Each path below is one point turned by a fixed rotation once a step. After each direction that follows a path, write how fast that rotation turns it, in degrees each step (0 if it stays still).
Each turn is a multiple of 5 degrees from 10 to 175, or 0.
Each row of a path follows its step; steps can be skipped.
Path 1:
step 0: [ 17   3   9 -37  13 -23 -28  -5   6   8  16  -7 -10  18  -9 -12 -11 -14
 -10 -18 -24  14   7  -6  22  12  -5 -14  -1   7  26  -7 -11  27  -6   4
   2 -37 -12  14 -17 -12  20  10 -15  -6  -9  -3   0   4  18 -19   0]
step 1: [ 11  13  14  -6  -5 -20  11  24  11   8   0  -8  15   9  17  -4  -9 -23
  -8  29 -24  -6  -2 -15  22  38  -9   4   3 -11   9 -24  10 -12  -9 -11
  11 -30 -14 -13 -13 -10  -2  -7 -12  -3  32  21  -5   3  -3   1 -14]
step 2: [ 16  17 -10  -5   9  29  -5  -5 -15  25  10  -6  15  24  16   7 -24 -18
  -4   4  -5 -13  -8  -5  35   5   8   3   4   3   3  12   0 -17  24  14
  -5 -49  19   1   0   2  -3  -2   9  15  15 -12  -4 -10 -13 -20  15]
step 3: [ 13   9 -12 -16  -3 -20  -7  14 -13  31  14   7 -12  15  -9  -1  12 -43
 -24   4  12   3 -19 -20  13 -16  10   0  34   0   9  -3  14   8  -1 -12
  -1  -8   2  22  16  -5 -10  -1  13  26  10  -3 -13  17   0  -9 -25]
step 4: [-22 -15   8  -6  -2  -8  -4   4   0  25  -6 -12  29  22  -8  10   8 -25
  12  -7   8  -9  11 -18  16   1 -11   8   7   3   7  27   7 -27 -31 -15
   8  -9  20 -20 -15 -37  -8  12  20  10   6   7 -18  22  -9  -1   1]
step 5: [ -3 -23   4  20  -7   8  -1  -9   7   9  -9   5  -4  34  -2  -2  -7  -7
 -32  10  17   4   4 -36   8   8  -1 -16  21 -14  12   4  -7  -2  -6  10
  11 -14  13   7  11   6  -9   7  13  20  -4  12  22  16 -28  14  42]
step 6: [-24 -16  -2  -7  -2  14 -28 -14 -10  16  19  -5 -20  34  -3  13 -10 -20
  -9 -32 -13  24 -14 -11  -6  -4  -9   9  11  -8  -3 -10  -4  10   5  -3
  -8   4 -12   6   0 -19  32   4 -11  13  15  24   2  33  -2  11  10]
step 7: [ -6 -32 -13  22 -19  -4 -14  26  -2 -20  -8  -4   4  19  -5   3  -4  -4
 -15  -2   0  12  -3 -12   7  -8   5  -6   3   2  -9 -13  13 -11 -35 -17
  18 -20 -22 -27 -23   3  27   1 -15   0  28   3  -3  11 -20 -16   4]
step 8: [  0   2 -18 -17 -14  18   0   6  11  10   8 -10  18   3  21  20 -13   1
   6  16  -8  -9  -7 -10   1  -5  22 -12  -4  -5 -20   8  -3  20 -14  -4
 -16 -13 -20 -21   4  17  28   1  11  29   2  15   9  10  -8 -22  51]
step 9: [  5  -2 -24 -11   9 -18   1  -2  -2  12   8  25 -10 -13 -17  37 -10 -18
  -5 -27 -10  -1 -33 -13   6  -8  37   4  26  -9   3  -8  -5  -3   4 -20
  15  11 -11 -24  -2  24  12  -6  14   1  13  21  -4  -5  -6  -1   9]
Directions:
[-1  8 -1 -4  8 -9  7 -1  6  0 -2 -6 -4  2 -2 -5  2 -2 -4  0 -4 -1 11  6
  6  3 -1  2 -1 -3 -1  1 -3 -6  9 -4 -4 -8  1 -2  0  8  1  2 -2  3 -4 -5
  1  1  2  1 -8] | 25
[  1   4  -8   9  -1  -2  -2  -4  -3   0  -1   7  -4   3  -1  -2  -7  -5
   2  -3  -3   7  -1   2  -9  -9  -3   3  -4   0   1  -1  -2  -6  -1  -3
  -1  -4   2   9   4  -1   3 -11  -2   1   1  -7  -3   4   0  -6  -5] | 100
[ -4  -1   1   5  -1  -5  -2  -2  -1   5   9  -2   5   1  -3  -3   9  -3
   1   0   6  -4   6   1  -1  -2   6  -2   4  -2   2  -4   1  -6   5  -3
  -8   4   4   2   0 -11  -5  -6   2   0   4  -2  12  -7  -2  -3   2] | 45
Path 2:
step 0: [-21  -1 -17  -7   8 -22 -14  -9   3  -4   5   5 -16  -2  -8 -16 -11  -4
  15  -1  13 -15  -9 -18   4 -19   2  11   6  10  32 -13  11 -23 -28   5
  27  -1 -10   0  16 -11 -13  -8 -32 -25  14 -22  20   4   3  -9  24]
step 1: [-16  17  -5  -4  -4  12   0   5   3  19   4   9   8   4 -12 -18  -9 -15
  36 -24  25 -14  23   4   9 -14   5   8  -4 -10  -1  10  12 -19 -26   3
  16  -4 -13   4   9 -10 -34 -13 -27 -29   4 -22  11 -18  -2   1   8]
step 2: [ -5  -3 -13   2  -6  -5 -17   9   1   9  -6   0 -17  -2   7 -13 -20   5
  21 -28  18 -11  33   3 -19 -13 -19   0   2  11  15  -9  15 -22 -16  -2
  -1   5  25  31  14 -10 -32 -12 -18  -7  12 -31   6  -4  22   5   1]
step 3: [-14 -16  11  -9  -9 -18 -18 -13  -3  -4  -2  26  16  11 -13 -20 -14   2
  15 -28   5 -13  10   1   0 -30   3  -5  -5  -2  29 -15  29   4 -18   4
 -12   3   7  15   8   4 -22   4 -28   1  -4 -39   5 -13   4 -10   7]
step 4: [ -4 -13  19 -17   8  13 -12  12  16  -6 -16  21   2  -2  23 -22   8   1
  21 -33  10  -4  25  -4 -19 -30   7   6 -10 -17  24 -10  17 -10 -25 -12
  -2  -1  -7   9   1 -23   5   1 -17 -23   4 -23  -4  -5   3  -6   9]
step 5: [ -3   2  31   3  -4   2 -40  -1  13 -11  -9   4 -22   9   8  -1  -8 -10
  25 -31   9   2   5   7  -6 -45   5 -15   6 -14   8  -4  10 -26 -26   8
 -10   2   3  -3  14 -10 -20  -7  -5   0   8  -8 -16 -17  20  -1 -12]
step 6: [  3  12   1 -11   8  -6 -25 -17  10  -4 -11   5 -19  -8  10  -7 -11  25
  15 -17  -6  -7  -7  -1  13 -44 -20  -6  19  -8  23   4  21  -8 -45  -2
 -10   1   1  -9   6   1  -5  22 -15  -5  12 -19  -4   2   8   0  23]
step 7: [-14  10  16 -12   4   8  10   2  13   0   0   7  -3  -7  -5  -8 -14  14
  14 -20   8   1  -7  10 -13 -24   2  -6  22 -32 -19  -4  31   1 -44 -15
   1  -9 -12 -13   5 -17 -25  15 -27 -17   3 -14 -17  -3  12  -2   5]
step 8: [  2   5  15   0   2   4   0  -7  28  -2 -10 -10 -46 -25   5 -12 -20  -2
  13   5   5  -1  18  -2 -15 -13  -3 -15  15  -2   3 -18  21   0 -30  -2
  10 -18   1  -1  19  -5 -15 -10 -19 -17  -3 -23 -16  -6  33 -11   8]
step 9: [-13  -2  -4 -13  17  -7 -15 -30  21 -15  25   0 -14  -6 -10 -17 -13   0
   7   6   5 -10   3  -9  15 -24  15  -4  22  -8   3 -12  14  -7 -27  11
   7 -12   7 -19  32 -12 -17   4 -20 -10 -15 -37  12 -14  10  -4   0]
Directions:
[  4  -4  -1  -2   6   2   0  13   4  -2   3  -1  -1  -1   4   1  -8   2
  -3   0   5   4   7   3  -4   2   2  -2  -4  -7  -4   2  -9  -3   4   2
   1   0  -6   5  -4  -7 -10   7  -7   5  -2   5  -4   0   2   3  -1] | 125
[  0   0   4   3   4   2   3  -2   0 -14  -1  -1  -9   0   4  -1  -1   0
   2  -8  -4   3  -9  -6   2   7  -1  -6   3   3  -3  11   4   1  -1  -4
   1  -3 -10  -3   0   2  -2   3   2   1   6  -1  -7   3   0   2   2] | 40
Path 3:
step 0: [-10  -4  43  22  25  11 -56  12   2 -13   6   5  -6 -10  -7  -9 -13   4
  22  17 -26   5  -8  -1  -3  -5   8  27   5  11  -8 -15  -5  17  -6  13
   2  -9   5  -7  25 -12  15   8  25   2  26   3  -1  -4   9 -17   2]
step 1: [  3 -23 -15  -4   3   1 -23  18  -2   0  32 -14  19   5  -5  17  -8  16
  42  11  -6   8 -10 -19  -8 -26  -3   6 -47   4  -7 -17   2  10  -7 -13
  28  -4   9 -29 -19  24  -2  11   8  -4  -2  -3  11 -13  -3  -2   5]
step 2: [-25   3 -10  -3  -8   5 -33   9  -1 -10  19   7  10  21  -5   9 -18  -1
  -5  -3   2 -31   5 -10 -16  -4 -34 -19 -10 -17   8 -16   8 -14 -10  15
 -11 -19  -3 -16  -6   3  30 -25  33 -17  16   6 -32 -12  -1  18   5]
step 3: [ 15  25   6 -10  15 -19 -11   2 -10  -1  34  -2  13  20   0  26  13 -20
  10 -26 -11 -46  -6  -7  -5  16 -27  -1  -3  -6  -7  -8 -16  11  24 -10
   0  -3  15   9 -37  -8  -4  12 -13 -27   5   9  12   0   8 -10   3]
step 4: [-22  10  27   5  34  15  -9  -2 -19  -5  26  13 -14   1  -1   0  21   7
  -5 -11 -23  -2  -6 -10  11   7  -2  14  -8  -2  -1 -24  -4  29  -6  16
 -15  17  16 -14  16 -28  11   3   2  -8  25   9 -27  20  33 -15  -1]
step 5: [ 12  -3 -10  18 -16 -18   7   9 -20  -8  35   5   5   3  -2  13   7  -3
  16   7 -28  17 -28 -11   1 -13  18  14 -15  -9 -20  -7  -5  20 -18  -4
  50  16  35 -20  -6  11   3   0 -10  -6  31   3   7  -9   7   6  -5]
step 6: [-19  14   5 -18 -20 -20 -29  25 -23  -7   5  -6   3 -12 -30 -12  -8  13
  -5   7 -18   9   9   4 -17  -4  -6  -6   6   8 -10 -17  -9  -4 -37  21
  -1  -4   3 -13  -2  -4  30 -10  31 -25  19   5  -9 -28   4  23  12]
step 7: [ 16  10  11 -25   8  -4 -20  38   4  -8  21  -1  17   1   9  26 -11  -4
   8  -3 -43 -22  -6   8  -6   4 -26  -3 -12  22   6  -3 -15   0  16 -15
  29 -29  -8  11  -7 -14   7  20   1 -15  13  -7  27 -19  -8   3   2]
step 8: [-37 -11  16 -18   0  20  -9  18 -18   7  30  12 -15   8  14   0  -6  21
   4 -19  -3 -24   1 -16  16  -7 -30  11 -23   7  -7 -40   5   2  -9   7
  -7 -11  -3  -9  20 -22 -13  16  14  -5  -6   7 -13   2  17 -22  15]
step 9: [ -1   1  -3  37  -6 -12 -19 -10   1  19  45  18   5  18  20  18  -4 -23
   8   4  -9 -29 -30   6  -5 -17  -5  25   7 -27  -6 -19   2  -2  -9 -12
  31   6  12 -17  12   6  -7   7 -13 -10  12  15  -7 -12  -6  -6   2]
Directions:
[ -6  -1   1  -1  -8  -6   3   3  -2   1   4   2   0   3   8   0   9  -1
   4   4  -7   1   7   5   6  -5   1   2   6   3   1  -4  -2 -10  -1   2
  -3  -1  -6   0  10   3  -1   7   2   2   1   1   8   1  -7   0   2] | 35
[ 0  3  0  4 -1 -7  9 -4  4 -4 -7 -2  1  0 -1 -3 10  3 -2 -7 -4  7  2  3
 -3 -8 -8  0  3 -3 -5  3  4  2 -1  2  1  7  8 -1 -1 -7  8  0 -2 -1  8 -3
  4  3  4 -3  0] | 55
[-1  0  1 -4 10  8  5  5  7  5  0 -3  1 -3  1  9  1  6  5  4 -5  3  2 -2
 -5  0  2  0 -6  2  6  7 -3  0  1  4 -4  9 -6 -2  1 -2  1 12 -4 -5  4 -3
 -5  1  0  0  0] | 110
[-4 -3  0 -1  3  2  1 -1  0 10  5 -4 -7 -1  2 -2  3 -6  8 -1 -4  4 -5  9
  2  7 -2  1  8 -3 -4  2  3 -3  3  5  6  5  3  4 -3  0 -1  0  0  4 -3 11
 -8  1  7 -4 -3] | 70
[ -2  -2   2   7  -2  -2  -4   5 -10  -2   2  -9   1 -10  -7   3   6  -1
  -4   1  -1   8  -5  -3  -4   0   2   1   0   4   3   4  -1   4  -1   6
   1  -2   3  13   4   3  -7  -1  -2   2   6  -1  -1   5  -4   5   3] | 60
[  1  -5   6  -1   1   2   3  -4  -3   1   2  -3   1   1  -3   4   6   3
  -5  -1  -6   6  -1   4   7   2  -3  -4  -8   3  12  -5   5   3   8  -1
   8  -3  -3 -10   1  -1   1  -3   5   6  -6  -5   0   4   3   3  -2] | 110
